D: several groups of rows, each row roughly a mix of its group's hidden directions
D (107 x 11)
[[-27   7  12  29 -29  20  38  27  19 -33  16]
 [  0 -10  33  29  35 -32  -3 -37 -24  24  -7]
 [ -5 -18  26  28  51 -16 -27 -17  -9  24 -23]
 [ -6  39   5  17  -7   3 -16 -30 -51  32  16]
 [-13 -27  33  39  35  -3 -26 -17 -15  18 -25]
 [ 19  28  -6 -17 -29 -15  46 -32 -24  10  22]
 [ -1 -57  15  30  13  24  -2 -21 -32  19   1]
 [-68  36   5 -11  -3  13   0   4  -5 -22  11]
 [  0  28 -20 -46 -31  -8  29  18  14 -19  29]
 [-23  28  -5 -17  -5 -10 -40  38   0 -45  10]
 [  0 -11   3  -8 -34   8  17  -5  32 -61  19]
 [ 26  14 -28 -32  -2 -16 -20 -47  -6  -8  34]
 [-58  11   4   3 -15   2   7  10  25 -49  -2]
 [ 39 -38 -17 -47  10 -19  -5 -21  17  12 -11]
 [-16 -30  21  52  18  16 -25 -11 -14  13 -30]
 [ -5   0  30   2  23 -40 -27 -22  20 -47   5]
 [-26  21  23  -7  -6 -17 -12  -8  34 -60   2]
 [-34 -18   9  30  51 -12 -37  -2   4  14 -10]
 [ -7  -1  31  54  -9   2  -1  -4 -34  30 -29]
 [-50  35   5 -17  -8   8 -19  30  -6 -35  13]
 [-28  12  27  -2 -16 -10   3  -5  39 -57  -2]
 [ 23 -54 -10  38   1  22 -23  20   7 -13 -13]
 [ 39 -13   8  -6   7   7  27 -21 -20  57  14]
 [ 16  19   5 -22  10  18   6  -6 -41  56  23]
 [ 37  -8 -13 -20   9 -17 -37 -49 -23  14  -8]
 [-13 -18  38  37  32  -3 -19 -27 -21  22 -23]
 [ 14  33  -9  -6   0 -14 -18 -43 -30  36  30]
 [ 28   0  -3 -17   0   7  28 -13 -25  60  24]
 [ 14  -3 -18 -24  13 -23  37   6  34  38  33]
 [-49  13  -9   9 -21  49  16  26 -12   6 -17]
 [ 15  47 -15 -31   1 -25  -8  25  39 -21  -2]
 [ 18 -23   7 -18   6   1  42  24  47  33   4]
 [ 18  13 -31 -29  10 -27  16 -15  17  35  41]
 [-25   8  19   5 -14 -12  -2  -5  42 -60 -10]
 [-23  12  -2 -29  -6  24  -6  20  17 -61  18]
 [ 44 -15  36  -8  26 -38 -10 -28   2   2  21]
 [ 41   0  25  10  20 -14   7 -39 -27  31 -25]
 [ 11  30  18 -33   7 -19 -36  17   6 -42  25]
 [ 26 -44 -10  33  -9   2  28 -17   7  34 -27]
 [-62  24   8  -5 -20  31  31   1  -2   1   6]
 [ 10 -15 -28   4 -22  35  38  17 -13  46  -5]
 [  0 -22 -41  15 -13  23  13  37  27 -33  23]
 [  5   2  16  30  -1  12 -40 -21 -45   5 -38]
 [-36  12   8   3  24  16 -33  20 -41 -30 -23]
 [-15  23  19  27   2  12 -34 -12 -55  14 -20]
 [-18 -13   3  45 -26  20  31 -32 -33   5  15]
 [ -8 -16  23  54 -18  20   1  14 -12 -11 -44]
 [ -1 -25   9  29 -25  21  29 -35 -43  17   7]
 [-14  12   2 -44  45 -26 -35  15  17  15  -6]
 [-47   8   6  47   9 -10  18 -29 -12   1  29]
 [ 56 -33 -20  20   3   6  -2   2  -6  33 -26]
 [-55  -3  -5  37   1  27   3 -11   3 -10 -40]
 [ -7   5   4   2  38  -4 -10  22 -22  61 -25]
 [ -4  32 -14 -29  11 -17 -19  40  44 -21  -8]
 [-47   7   5  42  37 -25 -16 -19  -3  13   5]
 [ 26   2   5 -22 -40  12  42 -28 -32   8  18]
 [ 11 -39 -13 -37  11 -11  16  21  47 -22  -8]
 [  5  15 -48 -13 -27  11   6  38  32 -28  10]
 [ 65 -25  14   0  16 -27  -4 -24   5  16   4]
 [  8  -1 -13 -12  -5 -16  46  11  41  33  34]
 [ 24 -30 -26 -42  32 -23 -12   6  26  15 -18]
 [ -9   8 -21  19  27 -11 -32  38  43 -19 -19]
 [-68  26   3   2 -19  17   6   9   9 -28  -5]
 [-41  23  24  29 -23  23  20  28   0 -29  14]
 [ 13  13 -36 -50  14 -19  -5 -14  19  -4  40]
 [ 44 -10   9  19 -36  -6   9 -50   5  20   8]
 [ 10 -40   8  44  29   8 -35   1  -2   9 -31]
 [ 22  -7   5 -11  -1   2  39 -27 -15  57  22]
 [ 20 -29 -23 -38   4 -20  20   4  49 -16  14]
 [  0  -4  23   5  11 -35 -16 -22  36 -54  -3]
 [ 13  44  -3  -2 -31 -15  51 -25 -14   2   9]
 [  1 -24   3   3 -31  -9  38  16  56 -19   8]
 [-34  26  14  43 -21  17  28  27   6 -18  20]
 [-22  27  -9  13  -4   1 -41 -18 -39 -43   3]
 [  0  21  -6  -5  32  -5 -37 -16 -49  35 -10]
 [ 21  25 -24 -28   6 -19 -23 -43 -17  18  33]
 [ -3  15 -35 -23 -48  24  24  24  11 -21  15]
 [-14 -37  12  -8   9  12  18  47  29 -24 -32]
 [  8   8  -5  50  46 -38 -16  -9  15   3 -10]
 [ 47 -38   0  21   7  -7  21 -31   7  33 -16]
 [-15  -6  -8 -33   5   1  19  30  44 -42  21]
 [ 22 -24  -2  13  -2  20  36 -18 -16  58  -6]
 [ 31 -34 -30  27  -1  14  10   3 -14  44 -27]
 [ 15   9  -8  -5  29 -12 -32 -24 -41  45 -13]
 [ 14  12 -42 -20 -35  12  15  33  25 -28  16]
 [-19   8  14  11  18 -24 -45  -4  14 -53 -15]
 [ 41 -34 -25  22   1  15  -2  18 -17  38 -25]
 [ 53 -26 -10 -19 -11 -18  -4 -44  18  17  -1]
 [-12   9  -1  44 -13  -2 -30 -20 -49 -10 -26]
 [ 52  -4  -6 -45  -4   6   5  -3 -18  28 -31]
 [  6  19 -29 -36 -34   1  29  25  18 -25  27]
 [-35   8 -22 -21  -2  -1 -16  37  36 -30  30]
 [ 25 -54  11   1 -10  -4  23   9  38   2 -33]
 [-25   3   8  22 -27  14  37  31  32 -35  16]
 [ 52   6  27 -15  17 -30 -34 -11  12 -23   7]
 [ 28  -3   6 -12   0  10  35 -25 -17  58  18]
 [ 17  -3  27  -9 -22  -7  35 -43 -39  14  22]
 [ -4 -35  20  46  32   6 -30  -7  -9  14 -30]
 [-26   6  14   6  -8 -15  -9  -3  40 -62 -11]
 [ 30  33 -12 -33 -41  -1  30  10  14 -24  15]
 [ 21  -1   6 -13  -5   8  43 -30 -10  54  20]
 [ -5  -2  34  23  42 -32  -5 -34 -20  27 -11]
 [-40 -14 -24  26 -10  27  28   0 -20  39 -18]
 [-33   4  -6 -37  28 -18 -32  30  30 -10  19]
 [  5   5  25  -2  -4 -23  33 -46 -41  25  13]
 [ 20   1  34  -5  35 -24 -24 -29 -19  32 -27]
 [ 48 -30 -18 -29  -2 -20 -14 -39  13  12  -9]]

one row of each group, then the others: which group is each in?
[ -6  30  16  28  -2   8 -24 -20 -50  37  -7]  B
[-42  37   5 -25  -8   4 -20  33  -7 -33  22]  Y
[-17 -41  -5   0   1  32 -48  34   9  -5 -19]  K

[  6   3  14 -11  29 -33 -14 -26 -36  39  30]  Y
[ 21 -10  28   0  13 -44 -13 -28  32 -39   5]  Y
[-63  16 -10   1 -19  30  12  28  -1 -19  -2]  Y
[ 38   5   6 -53  19 -17 -19   5  -2  25 -30]  K
[ 17  28 -11 -17  -7  -9 -25 -53 -27  -2  34]  B
[ 24 -45  10  48  15  23 -23   1  -2   0 -25]  K
[-13   6   7   2 -33  12   4  -8  15 -68  23]  B
[-49   2   8  43  37 -20 -16 -19  -6  15   2]  K
[ 12 -11   2 -41  15   3  29  25  50  21  18]  B
[-48  20  11  23  10  19  -6  36 -23 -33  -8]  B
[  9  -4  18   4  16 -41 -25 -23  31 -49  -3]  Y
